[ 11.9  12.3 -39.3 -20.7   9.2  -5.9  45.6  24.4  16.2   0.7  12.6 -17.1]  Sir
[  9.7   9.1  28.5  -5.9  -3.2 -10.6 -28.5 -42.2   1.9  88.4  68.4  -2.6]  ped
[  3.6  51.0   3.5  -6.7  17.5  10.3 -15.0 -12.7  -5.1 -34.3  20.5 -13.4]  rati
where: [-20.7]	Sir, 4
row of ped	[  9.7   9.1  28.5  -5.9  -3.2 -10.6 -28.5 -42.2   1.9  88.4  68.4  -2.6]
row of rati	[  3.6  51.0   3.5  -6.7  17.5  10.3 -15.0 -12.7  -5.1 -34.3  20.5 -13.4]
where: [9.1]	ped, 2
where: [12.3]	Sir, 2

